One turn sends every row of this set to another row. A few are shown first. Where does it send the rows asked after them?
z199: -0.791, -0.533, 1.341, 0.220, 0.951, 0.197, 0.553, 0.995, 0.293, 3.571, -0.108, 1.919, 0.583, 1.507, 1.215, -1.560, 2.206, -0.542, 0.901, -0.859, -0.064, 0.204, 0.474, 1.944
z450: 1.120, -1.229, -0.479, 0.276, -0.778, 2.840, -0.116, -1.192, -1.087, -0.435, 0.523, -1.213, 0.065, -0.029, 0.394, 0.310, -0.017, 0.106, 1.488, 0.713, 0.079, -1.750, 0.486, -0.494
z836: 0.305, -1.734, -2.092, 0.269, -1.069, 1.629, 1.467, -1.602, -0.818, -1.266, -0.164, -1.006, -0.145, 1.254, 0.742, -0.601, 1.404, 0.071, 0.920, 0.010, -0.666, -1.754, 1.545, 0.909
z725: -0.724, 0.357, 0.477, 0.582, 0.245, -0.535, 0.510, 0.207, 0.326, 3.959, 0.409, 0.722, 1.541, 1.269, 0.584, 0.163, 0.437, -0.514, -1.050, -0.267, -1.427, 0.116, -0.953, 0.883
z372: -1.264, 0.696, 1.622, 0.507, -0.295, -0.058, 0.794, 0.999, -0.345, 3.037, 0.364, 2.283, 1.169, 1.587, 0.364, -2.091, 2.523, -0.402, 1.118, 0.227, -0.564, -0.013, 0.386, 1.229
z181: 0.678, 1.525, 0.221, 0.187, -0.254, 1.132, 1.523, 0.428, 1.051, -1.302, 1.193, 2.595, -0.884, 0.261, 0.587, -2.099, 1.109, -1.404, -0.814, -2.273, -1.756, -0.774, 2.181, 0.051
z873: 1.514, -0.120, -1.229, 1.277, -0.523, 2.131, -1.547, 0.138, 0.745, -0.307, -2.562, -0.656, 1.738, 1.043, 2.291, 1.067, 0.581, 0.501, 0.474, -1.803, -0.085, 0.178, 0.044, 0.627
z940: 0.207, 0.847, 0.186, 0.840, -2.505, 1.351, 1.348, -1.519, -0.785, -1.505, -0.222, 0.163, 0.789, 1.909, 1.521, -1.669, 3.366, 0.982, 1.604, -0.831, 0.607, -0.126, 1.342, 1.687
z495: 0.379, 0.599, 2.874, -0.201, 0.714, 2.942, -0.227, -0.244, -1.166, -0.793, -1.525, 1.368, 1.674, 2.575, 0.354, -0.143, 1.523, -0.455, 0.627, -2.291, 0.401, 1.086, -0.695, 2.123
z257: 1.096, -1.654, -2.512, 0.360, -0.420, 1.625, 1.271, -2.090, 1.053, -1.063, 1.321, 1.616, 1.289, 1.621, 1.034, -1.083, 0.183, -1.608, 1.734, -0.324, -1.093, -0.632, 0.055, -0.542
z632: 0.073, 0.477, 0.750, 0.784, 0.073, -0.560, 0.404, 0.847, 0.630, 3.262, -0.597, 0.475, 1.397, 1.617, 0.667, -1.091, 0.825, 1.385, -1.071, -0.432, -1.299, -0.621, -0.767, 0.795
z114: 0.858, 1.202, -0.127, 1.301, -2.740, 1.969, -0.795, -1.070, -1.176, 0.069, 0.943, 1.099, 1.769, 1.174, 0.817, 2.460, 0.325, -0.077, 0.834, 0.339, -0.580, 0.504, -0.576, -1.084
z337: 0.221, 0.577, 0.685, -0.227, 0.631, 1.009, 0.555, -0.415, -0.235, -0.529, 2.284, 0.835, -1.612, -0.902, 1.317, -1.066, 1.056, -1.564, -0.566, -2.466, -0.850, -0.990, 1.988, 1.345
z787: 0.561, 1.092, 0.298, 0.704, -0.015, 1.261, -1.598, 0.203, 1.274, -0.707, 2.038, 2.136, -0.680, -0.336, 0.916, -1.195, -0.120, -1.400, -0.867, -2.441, -1.671, -1.544, 0.788, 0.073
z433: 1.243, -0.618, -1.987, 0.312, -0.767, 1.769, 1.222, -1.089, 0.617, -0.124, -1.720, 0.549, 0.585, 3.221, 2.034, 0.478, 1.553, -0.763, 0.059, -1.495, 0.306, 1.724, 0.422, -1.118
z754: 1.520, -0.903, 0.697, 1.220, -2.237, 1.930, -0.539, -1.334, 0.463, -0.652, 0.874, 1.616, -0.112, 0.129, -0.468, 0.863, -0.184, -0.020, 1.996, 0.441, 0.435, -1.517, 1.175, 0.160
z949: 1.179, 0.536, -0.175, 0.353, -1.492, 0.641, 0.311, -1.969, -2.208, -0.709, 0.985, -1.592, 1.808, 1.288, 2.191, -0.453, 1.473, -0.275, 1.440, 0.193, 0.315, 0.376, -0.601, -0.481
z946: -0.677, -0.266, 0.784, 0.406, 0.248, -0.850, 0.215, 0.317, 0.473, 3.517, -0.436, 0.772, 0.352, 2.661, 0.770, -2.197, 1.697, -0.284, -0.464, -0.524, 0.127, 0.060, -0.367, 0.407
z132: -0.091, 0.802, 0.765, 0.339, -0.933, 1.185, -0.274, 1.090, 0.059, -0.986, 0.963, 1.116, -1.145, 0.161, 0.602, 0.288, 0.464, -1.145, -1.828, -2.002, -2.113, -1.938, 2.452, 1.125
z386: -0.566, 1.560, 2.253, 0.141, 0.091, 3.158, -0.547, -1.081, -1.483, -0.369, -0.734, 2.105, 1.446, 2.186, -0.901, -0.216, 1.659, -1.019, 0.606, -1.568, 0.420, 1.587, -1.101, 0.939
z8: -0.622, -0.065, 1.545, 0.086, -0.355, -1.245, 0.976, 0.618, -0.338, 3.099, 0.405, 0.646, 1.504, 2.524, 1.018, -1.392, 1.356, -1.237, -0.289, 0.264, -0.685, 0.042, -0.208, 0.770
z767: 1.396, -1.027, -1.656, 0.567, -0.661, 3.144, 0.834, 0.016, 1.236, -0.957, -1.183, 0.877, 1.470, 1.229, 0.452, -0.012, -0.501, -1.533, 1.146, 0.127, -1.147, -0.658, 0.878, -1.310
z976: 0.151, 0.955, -0.708, 0.389, -0.071, 0.381, -1.409, 0.890, -0.855, -0.544, 0.421, 0.805, -0.987, 0.112, 0.472, -0.409, 0.353, -2.374, -1.505, -1.269, -1.823, -0.946, 1.487, -1.262
z100: 0.252, 0.291, -0.076, 0.286, 1.103, -0.108, -0.655, -2.224, -1.740, -0.753, -0.398, 1.290, 2.211, 2.229, 0.299, 0.726, 1.421, -0.492, -0.598, -2.618, -0.857, 1.428, -2.033, 1.812
z363: 1.339, 0.472, -0.154, -0.370, 1.019, -0.070, 0.764, 0.904, -0.868, -1.249, 0.573, 0.708, -0.288, -0.119, 1.745, -1.975, 0.958, -2.481, -0.450, -1.742, -1.555, -0.504, 1.839, -0.469
z409: 0.674, 0.116, 0.803, 1.106, -2.343, 2.408, 0.186, -0.769, 0.734, -0.430, 1.146, 2.586, 2.378, 1.330, 2.052, 2.314, 0.853, -1.015, 1.766, -1.447, -0.564, 0.348, 0.717, 2.254
z543: 1.710, -1.711, -0.337, 0.886, -1.848, 0.393, 0.704, -2.093, 1.191, -1.519, 1.746, 2.338, 0.930, 1.051, 0.759, -0.289, 0.442, -0.828, 2.264, -0.413, -0.249, -1.289, 1.169, 1.307
z369: 0.421, 0.958, 1.838, 0.463, 0.213, 0.075, -0.896, -2.246, -1.041, -0.743, -1.173, 1.340, 1.236, 2.130, -0.718, -0.604, 1.665, -0.908, 0.066, -2.319, 1.204, 1.874, -1.212, 1.278
z550: -0.636, 1.243, 1.047, 1.069, 0.487, 0.366, 0.131, 1.046, 0.181, 3.277, 0.243, 1.592, 1.714, -0.027, 0.492, -1.300, 1.500, 1.033, 0.533, -0.414, -1.306, -0.496, -0.550, 1.780
z802: 0.545, 0.695, 0.211, 0.428, -0.118, -0.117, 0.136, -1.676, -1.884, -1.305, -1.150, 1.921, 1.879, 3.105, -0.285, 0.506, 1.879, 1.017, -1.057, -1.995, -1.174, 1.067, -1.280, 1.336
z419: -0.571, 0.787, 0.137, 0.050, 0.825, 3.207, -0.164, -0.875, -1.664, -0.561, -0.887, 2.362, 1.531, 2.887, -0.320, 0.872, 1.751, 0.727, -0.393, -2.079, -1.286, 1.108, -1.575, 1.097
z241: -0.527, 1.467, -0.984, 1.964, -1.765, 2.575, -1.938, -1.108, 0.829, -0.527, -1.191, 0.754, 0.731, 0.192, 0.599, -0.366, 2.448, 0.891, 1.376, -1.722, 0.585, -0.254, 0.622, 1.890
z662: 1.978, -0.314, 0.670, -0.050, 0.208, 0.260, -1.018, 1.296, -0.411, -0.899, 1.268, 1.450, -0.919, 0.983, 1.927, -0.326, -0.149, -0.642, -0.963, -1.666, -1.795, -1.614, 1.236, -0.886
z606: 0.857, 0.462, 2.631, 0.117, -0.399, 0.014, 0.415, -1.274, -1.256, -1.159, -1.393, 1.653, 1.705, 3.042, -0.282, 0.457, 1.560, -1.024, -0.330, -2.087, 0.425, 1.757, -0.406, 1.757
z688: 1.130, 0.243, -0.114, -0.479, 0.451, 0.370, 0.660, -0.099, -1.114, -0.419, 1.670, 1.716, -2.489, 0.500, 1.016, -1.005, 1.178, -1.007, -0.798, -1.478, -0.738, -0.377, 1.725, -1.425
z972: -0.888, 0.251, 0.808, 0.564, 0.475, 0.803, 0.930, 1.125, 0.584, 3.864, -0.013, 2.427, 1.069, 0.794, 0.433, 0.337, 1.331, 0.403, -0.065, -0.694, -1.280, 0.099, 0.105, 1.851
z528: -0.324, -1.039, -2.127, 1.242, -1.497, 0.715, 0.168, -1.871, 0.904, -1.292, -0.991, 0.451, 0.067, 0.269, -0.445, -0.637, 1.726, -1.445, 1.177, -0.705, 0.069, -1.094, 2.211, 1.849
z768: 0.080, -0.482, -0.985, 0.511, -0.699, 2.010, 0.941, -2.480, 1.086, 0.011, 0.940, 1.837, 1.124, 1.921, 2.271, -0.190, 1.987, -2.548, 1.823, -2.032, 0.698, 1.831, 0.339, 1.242
z832: -0.110, 0.799, 0.835, 0.008, 1.143, 2.609, -0.528, -0.762, -2.280, -0.882, -0.336, 1.308, 2.748, 2.021, 0.669, 0.199, 1.417, 0.368, 0.251, -1.955, -1.316, 0.516, -1.939, 1.935
z507: 1.075, -0.969, -0.779, 1.256, -1.116, 2.022, -0.556, -0.022, 1.663, -1.019, -1.903, 0.462, 1.251, -0.378, -0.080, 0.325, -0.010, -2.166, 1.623, -0.580, -0.089, -0.950, 1.842, 1.043

z528 turns into z507
z372 turns into z550
z768 turns into z409
Now find these:
z832 turns into z802
z787 turns into z662

